rotation ticks, each row followed by its count of ticks
The counts run from 0 to 521.
[ -9   1  15  -1  -8  -4   3   7   2  29   1  24   8 -27 -10   8  -7  14
   6 -11  -9  18  18   1   6   9  -8 -14   1  11 -26 -10   1   0 -17 -20
  13] => 330
[-16   7   1   4   5  10 -18   1   2  -2   9  27  11  -8   8   0 -12  16
  11  -8  -7  41  17  11  14   4  16 -11 -10  23 -13  -2   5  -3  -7  -2
   5] => 88
[-18  -1  13   5  -6  -2 -12   2   3  19  -4  28   9 -33  -9 -15 -11   8
  -1  -6 -10  22  14   7  -2  11  11   2   4   9 -25   3   3  23 -10  -1
  -5] => 469
[ -6  14  11  -2  -6  -6   4   2   7  23   2  16   7 -19  -4  10 -11  16
   8  -8 -12  19  17   4   9   3  -7  -2  -7  32 -33 -10   4  -4 -13  -9
  11] => 328
[ -8  24   5  17  -3   6   9  10   7  -3   3  28  10   7  -9  15 -24   8
  -1 -11  -6  22 -10   7  12  -1  -7 -17  -2  21 -12 -15   4 -23 -19  -5
   5] => 420
[ -8  11  -8  14  -7  11   7  12   9  16  -5  30  26  -5  -4   2 -13   4
  -7  -7  -3  24  -9  -2  -2  23  14 -19  -4   9 -16 -19  -5  -8 -16  13
  15] => 209
[ -9   7  13   7   6  13  -5   6  12  -9   0  36  17  -3   3 -11 -27   7
  -8   9  -9  33 -18   5  -8  23   8  -8   6   0 -13 -10  -2  -1  -5   2
  10] => 487
[-20   9  -4  17 -18   2   2  25  17   2   0  33  14  -3  -1   8 -14   9
  -9  -2  -6  23  -6   1  10   8 -18  -6  -2 -11 -16  -2   7 -11 -23   7
  14] => 317
[-15  -3  18  -2 -14   4   8  10  13  -9  -4   9  18  -7  -9   7 -11  20
  22 -16 -18  28  14  23   2  13 -10   4  -4  12 -25  -3   6   9  -3   5
   1] => 498
[-10  12   7  12   9   1 -13   5   7 -21   3  27   9  -7  10  -1  -8   8
   4  -5 -18  39  -2  21   0   9 -11 -17  19   6 -12   4  14  -9 -10   1
  -8] => 491
[-19  19  21  28  -2  -8  -1  15  13  14  -6  21   7 -10   6  15 -16   4
   3   6 -21  12   8  -1  11  -1   2  -7  28  -4 -12  -6  10  -7 -12   3
  -8] => 146
[ -8   1   0   4  -7  18  -9 -12  11  -7  -1  18  12 -16   1  -6  -4  19
  22  -9 -21  33   5  12  -4  22  -4  -3  -8   4 -23  -6  -6   5 -21  12
   1] => 292
[-21   5   0   1  -9  -1 -19   7  20  11  15  15  18 -21   8  -7  -6   6
   6 -18 -16  20   5  17  -9  -2   8 -17  -4   6 -17  -5  12   3 -26 -11
   4] => 92
[-20  20  21  34   3  -9   3  12   8  11  -5  20   8 -11   1  17 -15   3
  -4   2 -14  14   4   3  10  -2  -1  -9  29   3 -15  -6   8  -5 -11   2
 -12] => 145
[ -8   6   9  -1  -3  -5  16  15  24   0  -1  12  18  -4   3   4 -38   1
   1   2 -15  17   9  12 -16  18  15  -2  15  24  -9  -1   9   5   3   7
  -6] => 481
[-11   8   5  16  -9   0  -5   6  26  -4 -10   7  10 -12   0   2 -27  -7
   1  -8 -19  12   4   8 -29   4  21 -15  21  18 -10  -1   8   4 -15  10
 -14] => 478
[-13   8   7   0 -10  -4  12   4   8   4  -7  13  19 -17   6   6 -18  13
   5  -1 -16  29  21  -1  10  -3 -15  -2  -9  26 -29 -10   6 -15  -4   1
  11] => 119
[-23  -1   2  -1 -12  12 -13  11  12  -6  12  26  19 -12 -11  -8  -7   8
   4 -17  -4  29  -6  10  -1  19   6  -8  -6   4 -15   6   1   0 -13 -18
  20] => 194
[-14  18  -2   8 -15   3   3  28  10  15  -8  14   8 -18 -27   8  -2  -3
   1 -13 -25   7   8   8  -5   0  -2  10   9  15 -21   6   8   3 -21   4
  14] => 234
[-14  12  23  16  -6   1  -5   0  14 -12 -15  15  -3 -15   2   7 -18   8
  19  11 -20  27  15 -15  -1  13   3   9  17   4 -18  10   6  -9  -8 -14
   0] => 255
[-15  18   3  12 -21  -1   5   4  17  -2 -15  11  16 -11  10   4 -15  11
  14   0 -13  25  10 -11   5   0  -7  -1  -3  19 -31  -5   6 -20  -7   9
  10] => 117
[-23   5  -8  16 -10   6   9  31  10  21   0  12   6  -6 -20  15 -13  -1
  -7   2 -28  14  20   1  -2  -3  12   3   9   7  -9   2   4   8 -21   5
  11] => 442
[ -9   9   2  19 -17  -6   5  15  20   7  -4   7  -9  -7  -6  26 -16  -6
  -5   1 -20  16  17  -9 -18   8   4  -3  27  17 -12   8   6   0 -18  -5
  12] => 340
[-13  -1  -3  17 -13  13   8   2  14   5  -6  18  24 -16  -7   4  -9  -1
 -13 -13  -3  29   8  10 -20  14  14  -8  -8   9  -9 -20  -8   3 -20   8
  16] => 0
[-17  13  -1   9 -18  -3 -13  23  11  21  -2  18   3 -25  -8  13   2  -5
  -3 -13 -22  14  10   3  -2  -2  -6   0  16   4 -18   7   8   7 -25   2
  19] => 232
[-20  11  13  -4 -19  -1  -6  14  22 -13   1  10  17  -8   4   1 -17  12
  20 -12 -20  23   2  19   0   8 -11  13   0  11 -23   5  13   2  -8   8
   3] => 496
[ -6   2  -8  13 -12   3  15   8  12  21   0  25  17  -9  -4   5  -8   9
  -2  -9  -2  25   6   8  -5  27   8 -20   0   7 -20 -16  -7   8 -16  19
   4] => 207
[-19  16  11   0 -20  -4 -12  13  27 -13   1  13  14  -9   9   2 -17  10
  20 -11 -20  22  -2  14  -1   6 -10   9   5   5 -20   8  14   1 -13  10
   2] => 495
[ -4  12  -2  12  -8  10   0  -4   3  17 -19  13   9 -19  -9  14  -5  -4
   6  -8 -25  20   6 -12 -16   7  12  -7  19  21 -25  -3  -7   2 -15  14
  15] => 31
[-10   4  21   3  -8   7  11   2  11   1  -7  17  -3 -16 -21 -12 -28  21
  16   1 -25  16  18   1  -2   2   3   3   0  11 -22  -8  -6   8 -13  -8
 -12] => 360
[-17   7   4  14   1  11   1  17  12 -17   3  22 -11  -7 -20 -10 -20   9
   3   8 -34  29  13   5   5  -3  -8   1  15   5 -11   5  -3  -3 -16 -11
  -4] => 459
[ -6  12   2  28   4  10  19   2  12  18  -9   8   4 -14 -16   8  -9   1
   1   8 -25  10  11   2 -15  15  13  -8  11  15 -16 -18  -7  -3 -24   0
   0] => 446
[-14  -2   5  -5 -15   2 -10   0  15   4  13  30  10 -18  -3 -13 -13  19
   7 -14  -2  28  -5   9  -5  24   0 -11  -6   2 -24   0   2  10 -18 -14
   6] => 192
[-12   8   4  17   5  14   0   1  19 -15   3  14   6   7   0  -3 -23  17
  16   2 -31  27   2  13  -7   2   9 -21   1   8 -12 -14   3  -5 -21   3
 -17] => 183
[-23   8   5  28  -9  -9  -6   6  -2  12  -2  19   3 -18 -16  15  -3   3
  -9 -14   2  20  12   4   4  -4   1  -6   4  24 -26   7  11   3 -21 -17
   4] => 437
[ -4  -4   0   5   2   6  15  -4  12   1  -5  25  13 -17  -7  -2 -33   8
  -8   1 -15  22   0   9 -29  23   8  -5   0   3  -8  -5   4  14 -22   1
 -12] => 276
[ -5  -4  17   8   5   5   9   3  11  18   1  22  11 -11 -16   7 -25   9
   1  -1 -11  11   1  10 -18  34  22  -6   5  10 -12  -8  -2  17 -17  -9
  -5] => 68
[ -4  -1  -5  11 -22   4  10   4  20  -4  -5  10   6  -2 -17   1  -9   9
  11 -17  -8  24   6   4 -27  18  17 -24   1  19 -20  -4  -2   5 -18  -2
   1] => 99
[ -4   4   2 -12  -7  -5  -2  -3  12   3  17  28   3 -16   5  -7 -21  23
  15  -9  -7  33   9  12   2  23  -4 -10  -4  16 -21   3   5  10 -13  -9
  -4] => 190
[ -7  22   2  14  -8  13   8   9   8  -1   1  33  12   3  -9  16 -26   6
  -3 -11  -3  21  -8   3  10   3  -4 -15  -6  17  -8 -16  -1 -21 -23   3
  10] => 419
[ -7   3  11  24 -12   7  13   7   7  12 -26  14   6 -11 -15  21 -16  -2
   3  -3 -13  16  21 -13 -15  11  17 -13  15  13 -15  -6  -6  -5 -13   6
   8] => 239
[ -9   0   0  16  -6   8   6   4   1  15 -14   9   6 -15 -18  11   8   5
  10  -8 -33  25  13  -1 -10   3   5 -13  22  12 -28  -4  -7   7 -10   9
   9] => 29
[ -8  20  -2   0 -21  -5  13  21  29  -4   3  11   7  -4   1   4 -25   7
   4  -1 -22  15  -1   3  -1   4 -21  -3   5  14 -20  -4   7 -16 -19  -2
  12] => 218
[ -6   9  12  15  12  -8  13   5   2  20  -3  25   6 -15  -3  13 -31   2
 -23  12 -14  20   7  -1  -5  -2  -1  -7   9  18 -16 -15   8   0 -16  -8
  -1] => 244
[-17   6  -4  -8 -12   6  -6  21  24   5  13  10  21 -18  -4  -1  -6   3
   9 -21 -24  16  10  19 -11   5  10 -10   0   8  -7   1  11  -1 -20 -11
  14] => 94
[ -7   5   5   9  10  13  -3  10   5   3  -1  38   9  -2 -11   8 -27   2
  -4   1  -5  25  -2   1  -8  32  28 -11   8   6   1   6   4  -1 -12  -6
   4] => 71
[-19  12  20  21  -9   7 -13  -7  23 -10  -1   5  -4 -18   0  -6 -15   5
  14   7 -24  23  11  -1  -2  12   6   9  19  21 -21   1  -7   4  -7 -10
   3] => 463
